The same turns and mirrors carry the whole set onto itself and the rows of a family onto each other. Which other rows belong to the same family as each row named below? List them in the order they appear above.
These 32 rows form 4 families of 8 rows each.
mediv: [-4  9  4 -4 -4  9 23 -9 -2 20  8 14  4 13 -9 -5]
Fek: [-10  -6   4 -10  11  23   4  20  -4  18   0  12 -20   1 -18 -23]
verip: [ -9  -4  -1 -14   5  20   6   9  -3  17   0   8 -25  -3 -15 -26]
purol: [ 16  -5   0   2  10   6  14  31   4  18 -12  -2 -23 -17 -21   4]
lagus: [  1   2  -1  10  -2  -1  26   9  10  20 -27  11  12  -4 -19  -2]
kaz: [  9  -6  -3   3   9   6  10  29   3  17 -18  -1 -22 -21 -22   0]
rini: [-24  -2 -14  19  -1 -23 -12  30   9   2   2  -4 -16  -4   8  -6]
fedas: [  5  -5   2   3  11  10  10  29   3  15 -14  -1 -15 -16 -26   9]
riru: [ -4  13  -9  23   5  -1  -7  19   7  17   6  -2 -14  21  27 -19]
reri: [ -8  -4   3 -10   9  16  12  10  -4  15  12   4 -25   0 -15 -26]
Vub: [ -6  -3   2   1 -13 -20 -22   2  21  -3 -20   4  -8  -4  10   3]
dekan: [ -3  13 -17  18  10  -2  -8  20   8  14  -5  -3 -12  23  26 -23]
kora: [ -2   1  -2   3  -9 -22 -22   1  13 -10 -16   2 -11  -8  10   7]
Tet: [-20   0 -14  16   0 -26  -7  33  12   6   7  -3 -17   2  10   0]
bif: [ -5   0  -1  11 -10 -17 -26   8  25  -6 -20   5 -11  -4   5   4]
bubim: [  8   3   0   6  -1  -1  27   3  10  13 -27  10   8  -4 -18   7]
Pomim: [ -8  13  -2  -4  -3   9  22 -12 -10  18   3  14  -1  11 -12  -2]
siza: [ 14  15  -6   6   1   3  -3  -5  15 -13  -7   7  -4  11  31  -2]
Rofam: [ -2  -3  -3   9 -13 -19 -21   4  22  -7 -17   0  -7 -13   9  10]
gev: [-21   6  -9  18   7 -23 -12  31  18   5   7   3 -24   2   8  -5]
Nuze: [ -8  12   1  -4  -5  11  24  -7  -4  18  13  16   1   4 -12   2]
vevin: [  2  -2   1   6   5   4  23   0   9  16 -26  13  15  -5 -19   2]
Bolam: [ -4   8   3  -3   4  13  20  -4  -5  20  13  20   2   9 -10   0]
koz: [ 12  11   3   8   5  -1  -1  -3  17 -12  -5   6  -6  11  34  -4]
vol: [ -4  20 -12  17  13  -3 -12  14  12  10   3   1 -12  23  22 -22]
fisi: [ -6  16 -12  14   9  -4  -4  20   6  11   5  -3 -15  26  26 -20]
livo: [  9  19  -4  11   0  -2  -8  -1  22 -18   0   5  -2  10  24   4]
dizem: [ 12  13  -2   9   2   4  -3  -1  18 -12   1   5  -9   6  31   2]
gopat: [ -9  -3  -2  -9   6  22   6  16  -2  23  11   5 -23  -4 -16 -25]
pobup: [-21  -3  -9  15   0 -22 -13  33  17   9   3  -6 -23   0   7  -7]
konof: [  3   6  -2  14  -3   1  26   6   7  14 -24  12  10 -13 -16   4]
Dufe: [ 13  -6   3   8   6   8   7  29   5  21 -14   0 -21 -19 -22  -5]

Which other rows belong to the same family as kaz? mediv, bubim, siza, Rofam, fisi, gopat, pobup
Which other rows belong to the same family as fedas? Fek, bif, gev, vevin, Bolam, vol, livo
Which other rows belong to the same family as Tet? verip, purol, lagus, Vub, dekan, Nuze, dizem

The same turns and mirrors carry the whole set onto itself and the rows of a family onto each other. Which other rows belong to the same family as each row named below? List them in the order they appear above.
These 32 rows form 4 families of 8 rows each.
gan: [  7  22   0 -16 -31 -10   8   4  -5  -7  19   4  -5  21  -1  -9 -16   1
   9  24  -9  11 -19  10 -10   0 -10  20   2  14 -12  18 -14  12  -1  12
 -28  -2 -12 -14 -26  17  24   0   6 -12 -12]
Leza: [ 32  15  -8 -19  -1   7  -1 -17 -10  -1  13  -1  14  15  -8 -14 -11  31
 -25 -17   2  -3  -2  15   9  -7  -9  -9   6  13   2  10  10   3  -4  11
 -13 -16  -5 -30   2  -8   8 -13   9   7  -4]
Gunef: [ 19  14  -9 -27 -26 -22   1  14   2   1  -4 -28  21   3  -1   1   6  -1
 -14  -8  -6   6 -18   5  -2   7 -15  28   2   4 -16  -2 -13 -16 -15  -4
   2 -10  14   7  -3   1  14  -3   9  10  -4]
runod: [  8  14  13 -16  -4  27 -10   5  -7 -25  21  -5  -6  31 -14  -2   2   9
  -9   2 -13   6   0   1  -3  28   2   5  -1  -8   7  -5  -7   4   1  -6
  -5 -13   3  15  12 -10  -1   5 -12   3   9]
Ros: [ 15  16  -5 -33 -27 -16   0   4   0   3  -2 -29  14  -4   8  -2   5  -8
  -8 -17  -5   2 -18   4   1  13   0  32   4   3 -12 -13  -8 -14 -15   3
   3  -4   7   7  -7   5  -2  -9  10  15  -1]
deti: [  6  16  -8   8 -23 -24   0  -2  -4  23 -17  -5  -2 -17   6 -33  -4 -10
 -10 -12   4  -4 -13  19  -2 -15 -22  10  -9  -4 -13  -1   7   6  -6   9
 -10  14 -12 -10 -21   2  14   1  35   3 -34]
meko: [ 14  19 -10  16 -12 -26   3   4  -8  25 -14 -13  -2  -8  10 -36  -5  -4
 -10  -6   0  -9 -16  21   8 -12 -16  -2  -2   3 -19   0   4   1   5  10
  -7  13 -13 -26 -14   8   7   1  31  -1 -29]
namen: [  8   7   7  10   5   0   0   1   4   2 -18 -16  -5  -1  -4 -24   8  -4
 -15 -21   8 -23  -5  12  14   4  -9  -8   4 -25  -9 -11  16 -13   8   3
  12 -11   7  13  27  -4 -17  -5  19  10  -2]
seti: [-12  12  12  27   5  22  -3  -5  -8  -5   3  23 -24  17  -7 -29  -8   6
  -2   5   7  -8   3  15   3   0  -3 -14   1 -18   7   0  10  20  18  14
 -16   5 -27 -14   2   5  -1   8   9 -15 -11]
gib: [ -6   9  10  32  10  10  -4   4 -13  -4   4  20 -20   3 -18 -27  -9   6
   3  11  -2  -9   9  26  11  -3  -9 -14  -1 -18   4   8   8  27  16   5
 -23  -4 -19 -15  -1   4   5  -5  15  -6 -15]
gam: [  2   6  14 -14   6  21  -4   6   1 -24  21  -4  -4  36 -19   5   2  15
   2   5  -7  -3   1   7   5  19   8   5   7 -10   4   1  -8   1   9  -1
  -2 -15   0   6  15   7  -1   1 -13  -2  14]
Lel: [  1   0   0  13  12   6 -12  -3  -1   2 -18 -16  -3  -5  -6 -23  12   6
 -15 -30   9 -14   2  13  14   8  -3  -8  -1 -25   2 -19  14  -4   3  -7
   8   0   0   9  25  -8  -8  -1  14   8  -5]
Nila: [ 10   8  -1   9   8  -1   3  -4   4   7 -19 -17   0  -2 -11 -15  13   4
  -9 -22  14 -22  -3  15  11  -6  -5  -9   8 -20   2 -20  14   5  -5   2
  13 -11   6   7  28 -10 -16  -6   9   4 -11]
Kazed: [-17   6   0   9 -20 -19  -7  22  12  -9  -2   2 -16  -5  -2 -13  12 -24
  16  11  -4   0 -15  19  -1  19  -4  12  -6 -33  -8 -13  -1   6   8  -9
   1   4  -1  21  -2  10   8  16   5  -4 -11]
nam: [ -8   4  12 -22  -7  21  -7  -2   1 -29  16   3  -4  25 -16   5  -1   9
   4  -1  -1   5   2   4  -5  19   4  14   3 -13   9  -2  -3   8  -4  -1
 -11 -15   3  22  12   1   5   0 -11  -2  12]
sipav: [-20  10   5  13 -19  -9 -10  19  14  -7   0  -6 -12  -3   0 -16   2 -27
  16  17  -9   4  -9  14  -3  12   0  18   2 -30 -10 -22 -13   5   5   2
 -12  -3   1  24 -10   8   6  12  16  -4  -8]
Fen: [ 27  12  -1 -19  -6   8  -3 -19 -20  -1   9  -5  11  14  -3 -14 -12  23
 -34 -16  10  -2  -4  16   9 -11  -9  -4  10  26  -3   9  10   7  -5   7
 -16  -4 -15 -21   3  -6  16 -10   9   4   0]
Vif: [ -4   3   7 -17  -5  34   1  -2  -3 -29  18   0  -9  22  -5   0  -2  12
   0   6  -8  -2  -1  -2  -1  21   9  10   9  -5  13  -7  -5  11   2  -3
 -11 -13   3  13  16   6   9  -2  -8   3  10]
nin: [  1  21  -2 -11 -27  -3  -1   6 -10  -7  19  12   2  18  -2  -6 -13  11
   2  15  -5  20 -11  10 -12   4  -9  24   2  11   0   8 -17  19  -4   6
 -26   5 -19 -19 -31   9  30   9   2 -13 -16]
zuvus: [ 29  16  -2 -11  -2   8   7 -12 -20   3   1   3   9  21  -7 -13  -5  29
 -27 -22  10  -9  -7   7   2  -6 -17  -3   2  17   0  21  11  -1  -5  10
  -4  -3 -13 -31   4  -3   8  -9   7   0  -8]
Zok: [  0  15 -12  -6 -35 -12   4   1  -8  -1  22   5 -14  13  -5 -13 -21   3
   2  23  -8  17 -10  13  -9  11  -6  24   4  11 -14  13 -17  15   3  12
 -31  -1 -13 -17 -22  13  26   5   1  -5  -6]
Bege: [  3  15 -10  19 -17 -28   9   3   3  23 -18  -4   2 -14   5 -25  -6  -5
  -3  -6  13  -9 -15  21   6 -22 -19  10   3  -8 -14   4   5   0   2  13
 -12   9 -14 -22 -17  16  16  -2  32  -6 -27]
Nepab: [-19   7   2  16 -19 -14  -1  14  11  -9  -7 -11 -17  -5   2 -20   6 -17
  25  15  -7   1 -14   6  -5  23  -4  16  -7 -35 -11 -13  -9   5   5   0
 -10   1   3  14   0  16  -2  14  13 -13 -11]
denu: [ 13  16  -6 -37 -28 -12   0   0  10   3  -1 -27  14  13   3  -2   7  -1
  -9 -15   2   1 -22  -2  -8   8  -2  25   1   6 -11  -7 -10 -21 -17   3
   7   0   9  10  -4   4   7   9   5   5  -6]
rotu: [-25   8   9  17 -18 -11  -3  18   4  -6 -11 -11 -20   1   3 -19   6 -25
  20  12  -1  -3 -11  12  -4  16  -2  21  -4 -23 -11 -14 -11   6   6  -3
  -7  16  -5  25  -6  17   5  12   9 -10 -13]
fivo: [ 14  11  -8 -32 -20 -20   0   8  -3  -8  -2 -33   8  -3   8  -9   4 -11
 -12 -14  -9   7 -17   5   0  14 -10  28   4  11 -10 -11 -16 -16 -18  12
   2  -2  16   5  -1   7   5   1   7   7   0]
kadi: [ -4   8   8  29  -3  13  -3 -11  -5   0  -1  19 -14  12  -7 -26  -9  17
   5   9  12  -8   0  18   2  -1  -5 -16   2 -19  -2   8  16  29  18  -6
 -27   0 -26 -10   4   4   8   0  14 -14 -10]
gal: [ 10  16  -7  14 -16 -40  -4  -1  -8  22 -18 -14   1 -13   4 -34  -4  -1
  -7  -8  11  -1 -17  24   5  -7 -20   2  -4  -3 -24   4   5   2  -1  12
 -13  11 -14 -20 -14   4   4   4  28  -9 -20]
kilas: [ 23  18   5 -14   1  15   4 -18 -13   7   6 -10  10  20 -13 -16 -16  27
 -23 -15   2  -6   3   8   1 -17  -7   2   6  22   1  14   1   0  -7  17
 -16  -5 -10 -27  -4  -1   6 -14  18   2 -11]
kog: [ -5   8   7  30   5  12  -4  -3  -8  -8   4  18 -19  19 -14 -29  -9  16
   3   9   6  -8   2  22   3  -4 -12 -20  -4 -15   2  13   9  23  18   4
 -22   3 -17 -13   6   5  17  10   7 -18 -14]
zutog: [ -3  16   5 -12 -30  -1  -8   8  -9  -6  21  10  -7  19  -3 -14 -13   0
   2  16 -16  14 -13  11  -9  13  -7  19  -8   9 -10  19 -15   0   7   8
 -28  10 -16 -12 -34  15  30   9  13  -8 -10]
Rase: [  7   5  12   4  13   5  -6  -4  -3  -6 -21 -20   8  -5   3 -22  13   3
  -8 -28  11 -19  -7   9  15   3  -7 -13   0 -18   0 -17  18  -3  -3  -4
   6  -2   0   9  26  -2 -12  -1  18   0  -4]

Which other rows belong to the same family as Bege? Gunef, runod, namen, seti, sipav, nin, zuvus
Which other rows belong to the same family as denu? deti, gib, gam, Nila, Kazed, kilas, zutog
Which other rows belong to the same family as Rase? Fen, Vif, Zok, Nepab, fivo, kadi, gal

The same turns and mirrors carry the whole set onto itself and the rows of a family onto each other. Which other rows belong to the same family as each row named below? List them in the order they appear above.
These 30 rows form 5 families of 6 rows each.
fili: [ 19  -4 -16   6   4   1   5 -17   2 -21  19]
Dera: [  2 -11  27  11 -10  -4 -11  15  14  -8   3]
Lole: [ 29  10   0  -8 -26  15 -20  13  14  -1  32]
pif: [27  7 15 20 -7 -9 -9 19  6  9 33]
sabo: [ 16  19   0 -20 -28   0  -1  -2   3   6  23]
Vupa: [ 18   1  22  14  -4 -13  -1  -2 -15  -9  30]
Kepe: [ 14  -5  -3  -5 -30 -11   0   7   7   9 -12]
ruku: [34 20  7 -9  0 -7 13  6  9  5 30]
neror: [ 14  -3  31   4  -2 -17 -17   4   1 -10   0]
Lanuf: [ 34   9  -5  16  -2 -17  -6  -8  14  -8  35]
botab: [ 27 -14  -8   9  -1   2   3  -6  21 -20  32]
nuf: [ 23 -23   7   5 -15   0   3 -21  -6 -11   3]
gitaz: [  7  -1  19  10 -13   8  -2   0   8  -3 -17]
kor: [ 23   9   2  -6  -5 -18  11   3 -16  14  13]
fuzaf: [ 34   2  15  16  -4   4 -29  13   4   4  26]
Nopi: [ 28  13   7 -25 -33   0  -7   0   4   2  11]
gid: [ 24 -16 -14  12  -3  -6   2 -14  22 -15  17]
lut: [ 23  -5  -3   1  11 -25   2 -11   2  -8  25]
Roz: [ 32  22   7 -20 -24  -6 -14  -2  13   4  16]
Des: [  9   2   1  10 -12   3 -32  18  13   7   7]
padeg: [ 10   4  31  16   0  -7  -3  15  11 -10   5]
vena: [ 16  -6  15   2  -3  -6   6   6  -7 -14 -13]
Sos: [ 12  23  -7 -17 -27   7  -5  -2   7   5   8]
zimud: [ 15 -15  -7  10  -7  25 -15  -8   7  10   8]
Vapu: [ 18 -10 -20   6   5  -1  -9 -15  12 -13  24]
kom: [ 24 -20  -4   9 -14  18   3  -8  14   8  -2]
geb: [ 36  -2   2 -12 -13 -11  11  -3 -11  10  -2]
viz: [ 34   2  -3  -2   5  21 -18  -2  24   0  21]
mig: [ 16   3  30   6   1  -1 -19  14   5 -11  -2]
veros: [  9   1   7 -15 -24  18 -17   3  17  12  17]

Which other rows belong to the same family as sabo? Nopi, gid, padeg, Vapu, mig
Which other rows belong to the same family as neror? fili, Dera, botab, Roz, Sos
Which other rows belong to the same family as Lanuf? Lole, gitaz, lut, vena, veros

The same turns and mirrors carry the whole set onto itself and the rows of a family onto each other. Which other rows belong to the same family as each row named below? List them in the order they appear above.
These 32 rows form 4 families of 8 rows each.
zalem: [ -7  -6  -3   4  -4 -15   6   8 -31  14 -33 -14 -12  -8   8]
rosek: [-18 -11 -19   1  20   4 -19  12  -8  14 -11  11 -13  -6   6]
kezil: [-25 -22   6  10  11  -2  17  22   3  19 -10 -20  -3 -17  -8]
tabul: [-16 -17 -21   7  25  -3  -9  15  -4  20 -14  16 -16   0   3]
tilu: [ -6   9  -8   4  -2 -20   7   5   9 -10   2  -9  -9   0 -13]
tos: [-12  -4  -9   8  -6 -20   8  24 -29   1 -33 -17  -5   4   6]
Bamip: [ -5 -34   6   5  14  11  -1  14 -25  28 -10  -8   4  22  18]
Pira: [ -9 -35   4   9   6  11   4  16 -32  26 -11  -1   8  16  15]
datab: [-24 -16  20   8  14  -1  19  16  -1  18 -12  -7   1 -12 -12]
zupid: [ -7 -34   1   3  20   7   3  19 -18  30   0 -11   5  15  24]
sus: [ -3 -22   5   3   9  12   4  -3   7  13  25   6   3  12  -5]
Las: [  9 -12  20   4  -4 -13  18  -2 -23   2  -1 -23  16  13  -7]
Zepaz: [-20 -12 -18  -2  14  -3 -17  23  -3  16  -8  12  -5  -8   4]
zif: [ 17 -13 -18  13   0 -13  -9   8 -27  -4   7   9 -10  17  11]
tubud: [ -6 -41  13   3  13  -1   4  10 -21  24  -8  -4   3  17  22]
sezub: [-18 -12 -25   2  22   1 -15  12 -10  14   0   3 -21  -5   3]
giku: [ -6  -3  -4   5  -3 -15   4  18 -31   6 -33 -19  -2  -5  14]
sof: [ 18  -6 -15  17   1  -9 -15   1 -26  -1   1   3  -2  21   8]
tira: [ -5   7  -8  13   1 -16   4   2   2 -13  -3  -8  -7 -11 -18]
fipe: [ -4 -18   3  16  19   2   2   7   7  15  24  -4   1  18 -18]
damun: [ -1 -21   3   8  23  -1   4   4   6   5  21   6  11  20 -11]
koli: [ 17 -13 -23   5   7 -15 -10  -4 -26   3  -2   0  -2  25  10]
vob: [ -9  -8 -10   7  -2 -15   2  12 -34   7 -24 -20  -4 -11  21]
vobu: [ 11  -4 -15  13   7  -9 -12  -4 -31   5  13  -3   1  23  11]
rilib: [-31 -14  10   1   6   5  19  12   3  21 -13 -18  10  -3 -10]
penob: [  5 -13  11  14  -8  -4  27  -3 -21   3   3 -22   2  24  -3]
nudav: [-26 -20  15   1  12   5  16  16   5  16 -13 -19  -2  -9  -6]
Lidi: [ -1 -24   3  13  17   9   1  -1   8   8  21   3  -1  17 -14]
tafof: [ 10 -15  16  17  -6  -9  22   5 -15   1  -2 -28  10  18  -4]
puli: [  5 -15  17  22  -5 -13  19   6 -19   8   3 -27  17  12   2]
zonam: [ -7   7  -9  18  -3 -20   1   0  -8  -8   1 -14  -8 -10 -21]
fefav: [ -2  12 -15   9   7 -16   6   2  -2  -2  -5  -5  -4  -5 -27]

Which other rows belong to the same family as fipe? kezil, zupid, sezub, vob, vobu, puli, zonam
Which other rows belong to the same family as penob? tilu, tos, Pira, sus, Zepaz, zif, rilib
Which other rows belong to the same family as nudav? rosek, Bamip, giku, sof, tira, Lidi, tafof

